0: [99 122 107 112 106 93 70 145 124 104 124 158 141 139 126 175 175 118 108 157 124 121 122 81
 136 126 69 160 132 141 60 137 186 116 119 132 107 141 103 70 155]
1: [125 179 144 130 120 118 120 141 199 108 87 88 153 113 114 186 144 124 114 137 130 139 131 149
 126 124 160 167 152 188 59 84 124 148 136 158 129 112 139 86 133]
2: [160 140 128 161 111 150 102 129 135 135 105 114 129 137 160 109 101 126 176 127 122 152 116 106
 107 168 151 176 138 92 98 108 134 140 153 89 176 132 134 146 92]
3: [174 159 182 116 177 146 194 123 118 125 59 140 159 126 105 126 112 128 93 102 149 133 139 120
 91 85 147 128 172 127 84 141 43 107 79 127 128 93 84 150 149]
4: [83 96 145 117 50 97 165 89 204 147 108 94 157 102 113 165 221 154 114 81 106 91 158 142
 178 115 77 87 130 185 155 150 149 39 183 182 105 95 176 130 146]
5: [155 120 148 129 123 142 144 136 116 133 134 94 90 168 87 127 112 102 99 113 156 144 104 110
 102 138 162 172 92 113 177 129 88 159 89 125 128 140 122 128 81]
6: [126 92 109 32 188 141 121 142 133 121 108 184 152 54 124 107 141 76 179 174 93 75 118 126
 135 112 71 126 125 109 115 180 181 109 138 79 110 147 102 56 125]
7: [113 147 70 141 130 161 118 166 112 172 180 125 140 152 143 109 142 99 164 98 133 119 95 130
 148 150 163 145 158 97 146 147 186 118 167 207 96 103 156 121 112]
8: [151 120 139 118 109 120 118 101 174 145 63 134 86 162 166 114 85 141 161 104 169 96 118 132
 114 148 142 211 151 94 151 160 82 106 73 98 191 116 129 122 69]
9: [176 81 96 101 168 173 126 146 115 123 167 153 96 100 164 120 135 127 181 146 142 79 133 145
 122 102 157 119 109 105 128 130 134 153 135 130 143 119 137 133 113]
10: [119 170 153 163 95 122 96 87 96 121 108 138 82 117 105 107 66 133 114 116 86 178 104 120
 90 123 139 121 90 145 147 81 106 138 98 60 142 137 96 110 128]
11: [196 77 117 91 162 121 122 152 100 152 142 85 86 158 199 78 108 121 138 150 184 124 127 153
 135 121 172 203 120 79 117 98 110 192 38 108 108 108 175 178 92]
12: [111 59 122 16 61 134 159 128 165 112 121 130 128 121 156 86 198 70 146 94 166 161 155 107
 178 110 140 165 99 145 104 156 204 150 103 152 67 126 153 94 152]
13: [129 67 143 132 133 95 63 187 206 82 120 119 116 132 151 128 130 141 86 84 110 102 140 157
 223 82 134 121 148 158 152 104 150 109 154 181 113 124 163 140 186]
14: [125 78 108 72 113 120 121 166 182 88 61 115 113 67 126 127 131 48 152 90 155 93 141 125
 87 114 170 212 167 128 83 160 109 161 121 135 167 122 169 101 134]
15: [118 136 179 187 157 160 113 144 86 110 126 147 136 93 53 178 152 136 112 121 83 103 121 129
 102 102 90 44 133 166 140 118 144 118 180 104 125 144 111 131 175]
16: [119 185 132 137 147 120 107 119 170 115 98 133 132 128 142 197 142 167 159 161 136 119 115 162
 141 139 111 157 150 140 87 120 153 117 132 118 168 170 100 65 139]
17: [111 159 123 117 138 75 188 123 161 112 60 168 141 107 61 140 134 149 121 98 127 39 148 82
 113 129 151 139 140 148 151 152 77 58 121 116 120 96 86 83 122]
18: [114 151 84 122 87 82 193 108 97 148 175 121 128 150 168 135 154 172 85 136 199 104 173 136
 147 133 78 84 142 99 144 153 131 64 114 211 143 115 107 162 118]
19: [142 172 180 108 79 154 89 134 174 159 26 100 99 159 128 183 116 152 110 69 159 202 112 126
 114 104 209 192 108 169 125 72 72 186 63 177 129 168 139 99 115]
20: [155 72 74 64 156 177 184 175 89 129 215 119 152 108 137 114 231 71 163 160 154 96 123 117
 116 118 125 76 139 129 84 188 159 169 158 195 71 101 167 84 127]
21: [152 98 158 97 124 173 98 130 115 109 112 107 130 82 153 181 168 119 194 115 101 85 130 129
 134 138 120 96 175 123 113 161 97 104 142 139 210 114 128 111 69]
22: [114 161 151 108 127 111 130 147 188 155 55 71 136 148 131 170 143 152 135 130 129 150 100 131
 138 139 159 172 148 163 67 116 114 127 141 167 142 131 163 78 127]
23: [134 149 135 96 171 99 135 147 124 144 91 104 97 158 118 117 109 143 127 149 144 118 123 84
 128 122 125 177 125 91 162 129 89 128 55 112 101 150 102 134 137]
24: [110 68 146 156 151 96 125 113 160 143 92 128 121 173 153 71 90 136 131 148 107 149 132 125
 169 130 138 206 61 110 189 134 176 131 114 68 87 118 133 178 158]
25: [109 85 112 158 142 88 76 151 151 151 161 121 81 154 141 149 139 152 136 105 135 45 109 107
 169 148 97 124 117 124 209 144 164 120 168 110 94 134 139 129 137]
26: [85 173 139 162 70 126 132 92 138 102 120 210 81 130 111 194 108 175 163 96 145 66 132 155
 99 161 173 126 147 148 183 163 161 101 196 136 169 121 83 92 97]
27: [114 142 88 144 153 141 139 183 122 191 195 141 125 149 133 136 113 105 153 141 144 93 99 115
 143 152 159 150 142 82 139 144 138 129 178 180 119 127 145 150 98]
28: [131 114 94 109 164 143 173 109 118 121 131 137 131 115 91 83 108 91 85 89 96 103 139 97
 99 66 134 108 159 139 126 136 105 121 122 119 101 96 134 154 146]
29: [129 80 141 106 133 80 83 151 182 148 142 118 105 136 150 118 149 145 84 59 122 103 166 131
 196 89 147 131 130 179 161 99 138 118 146 193 100 129 165 144 181]
30: [120 83 105 101 52 131 111 116 102 148 182 98 112 96 149 137 172 104 141 89 114 114 165 175
 139 161 83 62 123 150 177 153 151 93 182 135 163 150 152 144 120]
31: [172 125 130 94 147 103 151 126 195 130 76 152 148 104 168 128 110 145 107 105 152 103 144 137
 161 91 156 137 142 146 110 110 84 114 97 144 121 97 170 155 138]
32: [84 160 107 171 121 83 103 76 131 136 101 151 171 132 117 95 101 138 140 95 69 123 104 61
 147 133 107 136 146 139 112 92 123 67 139 91 99 102 131 137 112]
33: [111 155 112 122 131 140 115 150 113 139 183 76 108 132 78 126 121 90 109 100 124 118 121 128
 108 154 129 110 133 107 174 129 90 94 160 156 127 137 106 113 108]
34: [167 117 143 108 106 147 148 110 131 136 124 111 113 132 115 149 143 142 89 131 143 167 132 187
 88 138 144 156 104 139 87 111 148 166 121 106 133 137 175 128 151]
35: [110 103 102 103 55 121 125 107 105 139 174 105 119 107 118 126 156 115 157 101 85 131 144 159
 146 156 76 53 124 169 184 141 129 89 175 135 152 149 160 138 112]
36: [128 156 152 131 157 161 196 112 127 141 54 166 191 127 127 126 107 138 82 107 132 129 166 127
 98 89 160 122 189 135 89 139 69 138 111 154 129 114 86 141 157]
37: [115 154 159 144 94 150 115 105 88 147 87 166 133 143 128 112 77 158 149 114 105 182 108 89
 86 124 107 112 100 137 161 106 96 112 91 84 158 147 69 127 119]
38: [144 135 152 81 71 134 144 119 145 123 113 197 140 112 123 100 96 96 116 80 125 181 118 112
 137 94 166 108 120 127 103 133 142 135 123 137 122 128 115 146 169]
39: [105 157 112 110 116 69 165 94 133 128 78 160 129 110 87 141 112 173 128 71 143 48 167 101
 126 131 129 134 135 149 194 138 87 65 120 143 107 96 102 74 155]
40: [139 101 108 87 111 88 98 130 136 59 123 131 88 125 112 179 135 200 150 133 154 112 136 149
 105 137 103 153 105 148 135 124 158 130 118 110 179 148 103 80 136]
41: [120 132 134 102 161 147 123 122 136 145 131 156 160 123 181 180 155 166 157 217 127 123 150 210
 140 95 65 85 116 93 65 143 157 136 138 130 139 136 127 90 178]
42: [101 173 172 130 115 111 146 114 183 122 73 151 151 129 140 153 133 139 111 71 131 143 132 124
 125 116 167 163 177 151 109 132 113 93 116 200 115 127 111 121 124]
43: [86 152 168 73 95 168 155 112 139 117 135 63 114 102 89 149 145 112 131 164 98 179 153 192
 88 138 56 54 122 143 134 166 126 110 130 67 160 166 139 82 142]
44: [122 92 138 113 116 131 135 134 103 112 94 199 114 138 97 115 116 137 119 156 115 107 112 121
 131 100 97 70 92 157 126 130 170 133 118 66 135 165 117 114 152]
45: [113 192 127 110 118 77 166 114 141 123 91 140 115 117 107 115 124 157 116 92 142 58 134 64
 133 145 103 150 131 116 160 150 40 74 119 114 127 103 82 106 91]
46: [148 174 74 128 91 77 100 158 110 109 145 106 80 146 122 126 130 109 127 82 158 160 130 94
 105 136 156 135 139 120 125 98 103 103 124 154 139 124 135 126 122]
47: [142 172 110 173 143 54 144 93 148 126 97 115 140 138 126 148 102 140 117 91 122 101 151 128
 101 123 138 123 197 133 127 102 86 78 161 163 156 122 121 159 107]
48: [118 121 169 87 181 162 149 122 142 140 145 133 181 105 174 159 117 159 131 194 131 136 139 219
 132 128 86 101 125 100 92 139 139 131 135 128 147 157 156 111 136]
49: [115 126 120 140 146 142 133 122 166 120 88 88 172 119 76 115 52 62 109 127 94 183 126 106
 108 111 140 146 121 104 123 111 132 144 127 63 112 145 131 117 141]
50: [100 96 161 184 138 103 111 139 178 125 119 157 152 118 137 122 42 105 108 134 111 147 174 195
 133 120 146 115 99 133 173 157 176 161 183 72 123 180 152 127 186]
51: [96 144 92 106 155 140 149 191 114 173 195 77 123 138 120 133 191 159 143 205 77 142 103 143
 172 139 100 134 95 138 130 116 121 141 112 123 63 125 173 101 133]
52: [213 141 84 135 85 163 98 141 53 108 125 78 69 143 185 87 66 113 162 97 171 175 108 168
 79 137 146 99 139 73 121 91 74 149 62 133 218 120 111 186 71]
53: [177 70 156 121 107 139 70 159 77 119 126 61 2 144 153 141 151 127 161 90 169 106 136 124
 113 150 99 112 159 83 191 143 0 88 81 163 215 140 147 148 51]
54: [139 89 186 116 100 159 159 117 123 102 65 98 118 130 129 130 137 125 77 119 125 148 144 139
 124 126 124 127 127 153 107 167 110 117 95 137 128 137 138 129 128]
55: [97 119 112 110 168 134 152 118 135 140 128 173 174 110 173 157 126 171 129 180 114 142 109 193
 152 137 88 113 117 111 76 118 167 135 125 120 134 139 137 70 149]
56: [128 150 160 98 148 101 97 156 101 120 132 156 138 154 138 201 184 176 90 186 183 154 143 137
 133 118 81 134 144 114 74 150 163 160 68 190 148 177 97 124 143]
57: [139 132 81 83 133 122 109 164 140 120 160 161 92 114 143 158 127 24 84 113 145 84 144 117
 143 95 118 103 161 98 139 175 144 144 151 204 148 139 136 92 157]
58: [103 145 119 151 136 113 149 119 132 143 191 73 149 135 121 170 123 97 150 141 135 109 130 152
 126 188 85 118 157 86 139 172 125 93 161 159 159 122 141 165 70]
59: [112 85 136 159 121 157 113 140 177 125 141 132 133 136 110 106 40 111 115 132 119 152 148 227
 112 117 131 141 109 148 176 126 143 164 174 78 114 164 136 137 165]
60: [142 160 121 184 118 100 186 74 111 134 183 155 196 153 184 134 149 203 101 180 157 137 160 114
 117 158 134 109 108 133 84 109 159 129 156 133 109 112 145 207 116]
61: [108 161 131 122 72 130 91 120 184 142 99 163 122 111 112 111 102 88 66 82 135 136 137 170
 139 95 156 118 164 151 108 122 162 135 184 182 97 159 129 126 164]
62: [145 118 151 110 110 142 153 139 78 121 134 126 117 178 107 113 96 105 91 89 201 141 146 97
 68 119 138 158 113 137 154 154 99 167 76 161 133 150 150 154 130]
63: [119 134 152 233 125 152 177 105 98 113 187 103 156 164 66 143 157 152 88 138 171 150 105 137
 86 177 172 143 127 151 157 144 143 138 175 118 95 124 162 171 128]
64: [108 77 190 184 111 145 49 167 114 150 97 153 98 170 164 43 92 61 141 96 100 132 91 125
 165 99 155 128 119 77 216 141 126 94 95 137 122 138 83 154 102]
65: [102 110 125 150 128 143 90 133 119 121 176 137 159 106 118 136 128 133 170 181 109 139 99 154
 110 141 95 97 102 142 89 143 218 133 168 116 161 171 115 109 122]
66: [155 124 145 131 86 127 167 140 104 125 135 102 88 148 105 116 136 104 88 92 176 147 123 128
 92 134 157 129 120 118 173 160 102 169 93 146 104 158 136 131 96]
67: [115 161 130 107 172 146 122 135 156 126 134 146 173 112 167 167 125 182 126 198 120 143 125 208
 155 130 85 87 124 133 87 125 176 149 127 111 135 127 150 110 149]
68: [108 104 78 149 153 114 50 152 86 90 192 178 104 121 184 82 146 145 161 156 73 181 71 87
 174 102 93 100 92 132 98 49 215 139 155 97 80 121 93 120 144]
69: [109 130 86 100 96 62 73 130 150 146 180 103 106 121 189 106 108 192 141 153 118 147 147 212
 182 142 52 89 86 168 203 64 125 75 170 87 196 120 159 124 136]
70: [104 165 122 145 85 126 73 132 174 129 107 124 97 119 141 166 106 95 166 82 128 160 139 144
 129 157 133 160 158 104 147 146 146 109 152 154 179 169 112 78 89]
71: [121 134 145 125 131 142 163 68 152 114 79 87 193 105 138 123 131 191 164 210 94 169 111 138
 121 148 81 127 80 136 96 94 99 122 88 44 148 107 110 130 108]
72: [121 104 109 157 168 199 99 171 109 108 199 161 128 105 120 158 129 89 176 126 112 96 115 118
 93 129 172 107 147 105 80 149 153 170 207 147 118 136 110 137 138]
73: [127 132 167 127 137 116 198 132 85 105 129 106 129 121 58 143 167 134 72 156 137 132 158 119
 93 139 124 103 124 162 139 147 93 131 97 124 93 115 119 136 137]
74: [137 136 162 129 92 172 96 133 125 153 122 160 143 116 124 102 103 128 127 125 103 204 129 169
 155 87 138 85 89 134 154 104 165 134 98 124 126 145 116 147 151]
75: [149 128 86 112 105 94 100 111 128 122 136 164 101 125 140 125 122 175 141 84 137 111 133 121
 131 130 119 121 120 148 149 108 122 107 127 83 142 114 131 141 112]
76: [142 99 134 193 174 63 71 118 169 107 105 157 145 143 115 103 78 111 66 106 76 117 140 106
 167 110 121 138 133 135 139 93 174 122 146 78 106 104 119 172 175]
77: [126 163 138 78 136 127 114 126 123 103 99 170 117 159 150 155 181 160 81 181 176 162 153 132
 102 87 89 132 145 125 73 115 157 146 72 191 124 157 96 99 124]
78: [145 136 61 89 99 115 98 148 135 125 186 147 126 106 143 122 142 104 120 115 150 110 97 111
 136 118 123 113 148 118 113 96 152 129 153 195 139 135 127 109 123]
79: [133 166 191 192 132 169 83 152 131 140 163 134 82 176 98 224 120 178 91 140 151 137 144 205
 125 146 127 101 115 145 172 140 121 133 163 138 136 174 109 155 157]
80: [114 147 98 130 129 94 99 127 117 100 120 180 134 140 125 165 155 132 130 177 124 131 114 78
 117 145 96 152 134 158 71 116 215 121 136 141 129 163 98 92 154]
81: [172 129 128 115 156 146 76 178 99 151 110 108 79 163 174 123 156 169 134 149 138 228 118 130
 186 90 128 159 87 130 102 67 85 169 54 142 87 143 128 150 142]
82: [173 95 79 48 66 75 190 134 158 93 97 90 83 134 164 168 169 156 134 96 232 99 185 179
 117 91 93 131 123 148 128 89 108 148 80 156 154 124 142 124 125]
83: [125 94 83 105 160 92 84 139 76 143 167 178 109 117 165 101 149 129 142 145 105 168 90 99
 186 108 92 108 129 115 79 59 209 141 125 116 103 139 122 117 139]
84: [133 129 140 163 72 131 109 173 226 136 103 138 76 134 63 114 87 128 60 58 123 120 172 187
 159 70 150 106 128 172 217 135 118 121 163 168 88 145 181 143 170]
85: [177 129 166 107 176 183 124 164 4 145 133 89 87 138 155 110 134 131 122 161 148 163 134 122
 91 110 91 98 125 82 131 109 83 158 46 109 184 132 52 161 80]
86: [149 137 76 167 141 101 164 122 134 100 114 136 120 97 97 99 55 137 122 139 118 84 120 150
 113 128 159 132 127 130 178 128 92 114 145 73 158 125 137 141 122]
87: [148 135 66 111 109 128 151 143 160 137 116 137 116 111 142 99 67 93 154 111 155 80 124 137
 145 122 172 149 149 91 157 139 91 113 146 148 157 80 136 128 129]
88: [141 130 111 196 137 100 159 101 78 128 195 147 138 134 146 114 106 184 107 175 143 142 147 161
 114 146 103 67 100 111 132 101 170 159 169 111 131 152 135 206 141]
89: [161 135 176 145 189 148 110 113 90 135 105 101 145 153 154 141 152 134 169 196 120 126 121 124
 119 157 79 132 132 74 110 142 62 115 64 85 163 139 74 127 96]
90: [160 69 137 62 143 99 95 124 90 107 94 146 105 91 169 71 151 140 140 151 124 162 150 108
 129 102 73 124 135 109 95 129 144 133 35 87 160 138 122 147 113]
91: [137 145 191 171 110 147 57 133 90 134 82 81 64 143 100 122 122 139 124 44 90 149 111 105
 131 121 133 116 146 147 145 40 57 117 116 143 158 140 122 184 109]
92: [106 136 99 143 120 176 138 160 102 165 212 115 128 130 163 132 184 103 165 137 130 115 92 99
 127 116 163 124 158 106 126 149 170 129 146 187 99 117 134 140 98]
93: [138 100 63 133 92 83 68 169 103 110 164 138 49 142 138 158 155 139 178 90 132 93 98 71
 140 141 128 171 119 110 137 125 155 167 179 140 107 114 141 135 112]

[153 140 123 120 105 93 111 118 181 116 84 92 122 146 139 133 115 157 76 130 102 183 158 121
 132 124 128 189 119 156 90 63 151 170 101 115 119 122 162 140 177] 34
[132 149 197 160 183 178 143 111 125 117 87 127 155 95 93 203 147 136 117 179 112 83 114 134
 71 142 149 110 106 158 117 183 117 150 157 102 142 139 99 87 151] 15
[119 142 122 141 134 155 135 109 182 133 120 105 164 85 108 124 80 120 150 92 83 136 132 163
 164 106 147 90 122 150 144 118 95 87 197 91 148 114 159 150 147] 86
[121 185 102 44 172 141 174 129 96 110 157 215 140 91 110 90 70 114 116 153 124 104 148 115
 146 70 103 49 107 101 163 155 153 127 94 72 137 114 110 84 164] 44
[126 140 139 70 93 155 205 97 169 113 113 169 158 97 130 126 144 128 142 105 162 125 149 134
 110 110 121 90 125 132 125 163 138 103 131 163 140 138 97 100 121] 38
[103 114 170 127 125 142 160 144 132 127 109 91 178 124 91 121 141 60 121 125 117 119 121 116
 113 126 120 131 178 99 96 196 143 135 127 161 115 136 122 115 117] 54
[152 97 92 32 100 129 171 171 142 108 132 157 129 112 144 127 221 109 133 152 174 132 132 110
 131 99 115 136 81 151 109 156 181 159 99 135 99 115 123 109 139] 12
[133 93 43 85 81 73 97 132 145 76 161 145 88 98 169 119 143 170 174 137 123 110 146 154
 164 108 79 84 122 189 117 97 172 117 146 135 130 111 147 128 117] 75
[127 115 133 84 115 105 130 119 146 126 90 111 82 154 162 139 101 145 161 131 181 94 136 131
 113 168 155 220 124 94 152 177 91 117 76 113 161 139 131 103 85] 8
[113 161 123 183 134 131 66 106 201 161 157 149 175 151 199 150 47 138 146 122 142 153 113 213
 171 138 158 140 151 72 124 125 187 136 173 210 191 158 114 162 124] 70
[107 104 64 66 136 137 126 153 156 111 118 171 179 98 136 97 92 39 174 148 92 94 126 109
 134 108 79 102 130 117 109 171 163 108 147 110 123 119 119 32 167] 6
[90 170 95 153 146 143 99 108 144 170 129 176 155 137 161 77 56 160 159 99 111 121 94 115
 169 115 148 115 131 100 124 68 119 81 149 136 81 89 78 142 103] 32
[159 121 134 126 152 191 119 137 68 142 143 68 127 108 148 83 163 116 157 153 89 150 111 123
 121 149 133 109 115 121 118 117 59 99 70 77 163 89 157 166 80] 89
[108 144 93 64 126 146 142 147 107 131 145 157 102 78 168 56 136 122 185 75 114 119 109 75
 167 97 140 88 128 158 122 79 74 131 98 110 86 98 111 107 110] 75
[142 167 61 70 176 77 140 156 157 134 92 169 149 129 125 76 111 115 132 135 99 146 126 76
 209 81 128 146 147 106 78 60 144 96 97 128 72 122 106 94 192] 83
[107 157 172 177 128 136 65 136 153 129 122 123 142 143 105 147 115 127 125 104 86 167 109 103
 157 131 176 150 134 145 144 88 123 106 161 152 95 131 115 135 145] 42
[179 132 95 80 215 84 134 142 184 112 43 127 133 133 161 111 131 119 91 139 199 78 157 126
 143 94 155 200 166 134 89 136 88 148 57 146 140 135 123 131 184] 31
[116 112 73 62 152 163 113 148 135 138 179 158 149 72 152 109 110 51 183 170 106 102 116 133
 117 112 94 116 137 97 105 170 144 114 181 68 130 128 111 68 107] 6
[158 188 82 152 167 98 162 159 139 140 200 186 131 154 139 108 72 175 57 143 184 89 140 171
 91 117 164 115 128 89 137 146 172 163 146 217 74 116 136 152 157] 27
[101 117 69 91 159 101 108 181 146 132 165 96 76 93 88 122 142 105 133 154 114 110 128 144
 141 132 84 149 101 153 132 109 158 196 162 99 86 117 165 95 167] 51
[133 95 128 171 148 132 142 107 152 101 130 136 140 88 100 141 144 112 131 180 62 110 127 155
 139 142 97 121 130 147 89 139 163 136 183 78 132 127 165 121 180] 65
[122 157 174 119 137 143 186 115 66 122 128 105 119 153 62 119 159 141 69 150 166 119 132 113
 50 134 135 103 134 135 110 146 91 160 79 121 128 145 120 152 123] 73
[128 57 110 145 179 92 137 118 72 127 170 25 174 152 113 62 133 77 47 167 120 187 134 133
 143 175 81 130 133 73 132 114 185 164 67 118 131 122 188 221 159] 88
[105 139 119 144 174 64 175 101 167 111 113 137 170 135 87 100 92 135 118 165 135 76 116 105
 129 127 136 187 108 112 165 122 116 97 143 48 127 132 107 113 144] 86
[116 182 137 96 48 134 135 89 162 118 88 169 173 143 93 121 124 121 108 148 145 196 133 121
 135 148 146 147 123 141 112 127 186 139 95 149 104 129 131 109 104] 38
[116 148 134 86 128 110 93 103 97 140 59 128 130 124 119 66 105 149 160 106 94 203 137 123
 139 115 73 115 87 127 143 65 89 94 39 55 163 150 108 129 115] 37
[120 129 82 79 46 161 169 85 54 111 211 69 107 85 138 161 175 98 186 151 98 168 97 97
 80 154 112 81 71 176 104 136 116 146 144 100 157 94 148 107 87] 35
[128 85 153 171 117 135 136 90 101 85 84 138 113 71 27 110 92 87 125 60 59 124 112 47
 111 132 191 145 104 174 160 123 120 181 176 34 64 115 152 107 157] 49
[119 121 103 111 128 84 178 94 152 111 96 164 139 132 131 96 130 155 143 137 128 80 136 125
 145 117 107 155 104 139 134 134 137 97 125 90 115 150 112 117 125] 75
[143 159 169 137 157 112 170 153 106 127 64 108 99 160 112 107 144 161 113 152 128 135 120 98
 87 134 129 174 111 104 145 111 47 129 53 77 124 102 94 118 133] 23
[148 101 155 143 131 153 172 103 120 128 144 113 60 183 204 169 201 236 183 173 202 100 136 171
 133 174 147 166 134 133 144 161 98 111 105 121 194 124 127 180 51] 8
[183 125 153 132 176 112 111 190 109 115 105 144 61 167 146 146 148 150 100 123 201 110 131 117
 95 81 168 176 152 95 131 136 90 182 97 141 134 128 99 128 153] 23
[110 127 112 148 121 133 119 127 188 157 111 76 161 106 130 117 61 145 127 90 88 121 135 139
 146 120 141 96 107 125 161 79 96 73 180 105 140 125 142 152 157] 86
[121 128 175 158 205 157 159 104 125 135 111 153 160 97 89 152 155 99 140 176 82 85 123 140
 85 101 119 110 157 144 130 178 98 129 138 123 122 126 120 104 153] 15
[110 127 125 131 205 76 57 162 170 172 76 78 141 125 156 104 116 134 160 138 72 126 103 114
 194 134 102 202 125 95 148 69 51 76 71 60 137 102 131 78 134] 23
[164 126 131 95 169 164 93 161 0 128 128 99 82 133 151 95 97 90 122 122 130 192 123 148
 111 110 97 84 115 70 148 106 71 147 26 114 154 155 84 142 80] 85
[108 168 111 112 103 115 132 85 181 169 108 138 187 129 139 116 116 148 120 107 129 149 135 121
 155 135 136 124 138 148 131 151 175 91 150 174 111 116 133 103 137] 42
[103 132 122 171 161 125 152 144 153 141 142 145 192 116 94 104 113 80 153 164 109 106 88 76
 108 165 164 164 115 111 128 130 147 131 128 92 52 128 99 91 133] 49
[102 110 147 104 133 111 109 123 183 151 80 66 135 112 126 125 129 100 100 125 87 132 155 168
 152 159 87 141 149 101 143 129 104 89 133 126 158 125 151 106 172] 54
[132 129 121 195 91 114 120 62 165 91 84 155 187 147 123 145 86 124 133 130 153 115 132 127
 119 154 144 190 157 121 104 128 188 161 161 126 174 132 106 152 125] 2
[172 88 88 94 135 151 84 183 155 139 185 10 143 118 157 131 136 86 90 166 137 161 154 221
 142 133 116 109 131 108 118 100 147 158 159 177 161 148 227 184 133] 34
[96 162 121 149 128 139 119 98 177 140 116 99 140 99 108 109 81 127 155 74 89 119 131 181
 143 134 134 103 145 151 169 70 86 116 160 101 139 122 171 152 127] 86
[179 132 174 143 138 209 158 119 109 158 155 113 86 121 157 124 100 217 162 154 156 165 109 204
 101 127 151 83 71 171 112 104 127 183 125 83 189 111 132 137 80] 34
[138 119 133 104 123 90 96 119 112 98 109 218 113 126 99 112 122 169 129 143 132 133 139 132
 117 111 93 100 105 151 128 119 153 129 111 104 131 140 93 142 136] 44
[151 136 131 117 130 162 198 146 70 138 143 91 90 130 67 131 164 160 61 124 141 124 139 115
 86 140 121 132 75 123 148 160 92 136 95 116 114 109 144 129 116] 73
[72 147 139 100 74 132 129 123 177 133 105 134 117 127 85 162 120 118 139 139 145 131 136 130
 121 124 132 199 117 133 167 188 141 96 155 129 117 163 143 51 145] 70
[77 131 164 153 100 109 79 108 239 135 83 127 101 116 128 193 77 118 148 100 126 110 119 188
 130 159 126 178 142 99 159 160 128 95 193 132 190 132 117 99 156] 70
[160 106 90 90 141 107 183 130 108 120 126 116 139 122 177 96 114 94 121 107 141 85 125 115
 143 124 144 118 140 84 108 131 125 96 101 138 116 96 122 127 119] 87
[123 127 187 149 188 165 117 122 88 151 82 93 152 129 162 115 118 147 180 178 125 140 115 130
 125 157 98 161 140 54 119 142 88 112 51 64 162 150 73 133 95] 89
[124 114 132 93 115 125 135 124 92 86 91 197 124 106 81 111 135 148 127 138 120 118 151 135
 111 97 101 72 101 170 136 127 139 139 145 63 104 127 97 100 137] 44
[119 112 135 161 101 75 88 92 139 126 116 159 90 149 127 120 93 192 111 105 115 143 160 149
 152 127 125 103 105 152 166 66 135 111 130 88 127 163 148 156 153] 75
[136 130 132 180 133 139 191 97 92 140 167 137 180 143 174 115 137 185 101 146 182 120 150 124
 141 165 136 86 111 149 115 119 158 119 133 158 101 86 122 196 115] 60
[194 133 121 125 144 184 95 157 56 101 153 84 119 112 138 125 115 104 137 109 162 182 112 145
 82 124 163 99 140 73 91 106 77 147 71 148 184 130 87 177 96] 52
[90 104 122 171 115 113 127 137 129 131 182 65 137 160 152 147 227 128 182 180 131 115 90 83
 135 199 138 202 116 94 111 146 159 144 155 130 109 97 163 113 80] 92
[141 153 144 122 142 130 98 115 76 143 118 75 105 170 167 122 115 168 181 180 129 179 103 116
 130 163 104 168 97 78 124 78 65 106 33 65 188 122 111 131 84] 89
[104 120 108 138 194 71 59 173 157 155 74 87 122 159 181 103 106 146 171 147 93 94 106 127
 187 126 110 192 100 109 122 51 97 68 91 82 121 133 134 90 125] 23
[120 159 137 152 115 116 104 104 131 131 139 149 130 114 119 136 105 187 149 133 132 147 122 113
 133 128 139 107 110 166 90 80 153 141 147 118 115 126 91 130 124] 75
[105 137 111 128 174 105 156 116 161 119 138 148 214 124 110 97 104 81 154 157 103 81 97 70
 102 149 123 185 141 113 101 130 151 114 159 85 79 110 102 134 123] 32
[126 116 149 101 116 131 141 91 93 97 93 206 113 112 119 115 159 166 144 137 114 107 155 135
 126 107 94 80 105 146 123 104 138 118 114 45 112 132 78 107 162] 44
[111 137 203 127 129 184 149 92 180 116 93 139 116 101 198 195 170 199 201 131 154 94 95 173
 120 166 175 171 116 136 106 173 82 119 143 161 181 121 135 119 61] 21
[122 120 105 91 120 91 174 82 124 97 110 222 154 91 138 110 168 164 124 131 103 120 163 111
 159 101 76 57 110 142 101 123 170 83 135 116 142 125 105 132 149] 44
[132 195 139 159 113 106 112 102 123 137 115 157 131 133 109 149 100 190 135 139 144 148 106 125
 134 132 143 132 119 150 92 86 149 126 127 121 131 148 115 111 126] 16
[121 167 143 112 93 155 117 148 161 176 134 169 147 118 112 145 103 88 141 122 127 142 106 138
 117 126 151 163 100 125 145 165 138 125 145 136 89 111 141 65 138] 38
[118 135 147 130 174 122 106 179 157 155 122 114 152 137 137 145 155 113 116 163 152 127 125 156
 115 131 129 183 140 120 136 168 153 147 152 143 124 154 121 90 139] 16
[102 135 123 151 199 66 68 168 169 146 80 90 129 159 138 104 139 163 160 175 74 111 108 94
 185 124 100 229 107 105 129 75 76 111 85 69 96 111 114 88 117] 23
[135 98 160 82 124 127 166 185 93 134 154 30 72 162 117 108 169 121 131 153 185 144 114 82
 100 176 149 217 58 104 208 163 65 186 28 76 97 105 165 109 70] 5
[90 146 185 151 129 164 157 129 168 152 142 179 149 110 91 136 123 129 172 171 114 125 105 112
 117 132 180 163 83 163 168 170 160 130 176 82 112 135 124 78 130] 65
[147 123 184 194 112 161 112 81 118 136 116 141 175 122 149 141 167 126 95 85 101 106 133 103
 130 115 135 114 167 137 77 156 136 99 166 214 166 99 116 168 101] 42
[112 149 109 161 104 95 152 116 70 102 243 164 96 153 134 155 146 199 136 143 169 106 143 109
 107 171 155 87 71 156 150 113 174 138 147 140 121 117 111 146 96] 88
[117 123 108 125 174 84 50 161 176 137 93 73 131 139 166 105 114 172 184 160 96 118 84 115
 180 122 109 199 129 84 109 95 52 135 73 76 130 110 147 73 121] 23
[106 162 129 166 89 113 141 93 153 162 129 102 181 120 89 128 84 116 76 111 107 183 140 159
 116 124 137 120 113 129 152 120 143 130 161 123 108 122 160 151 162] 49
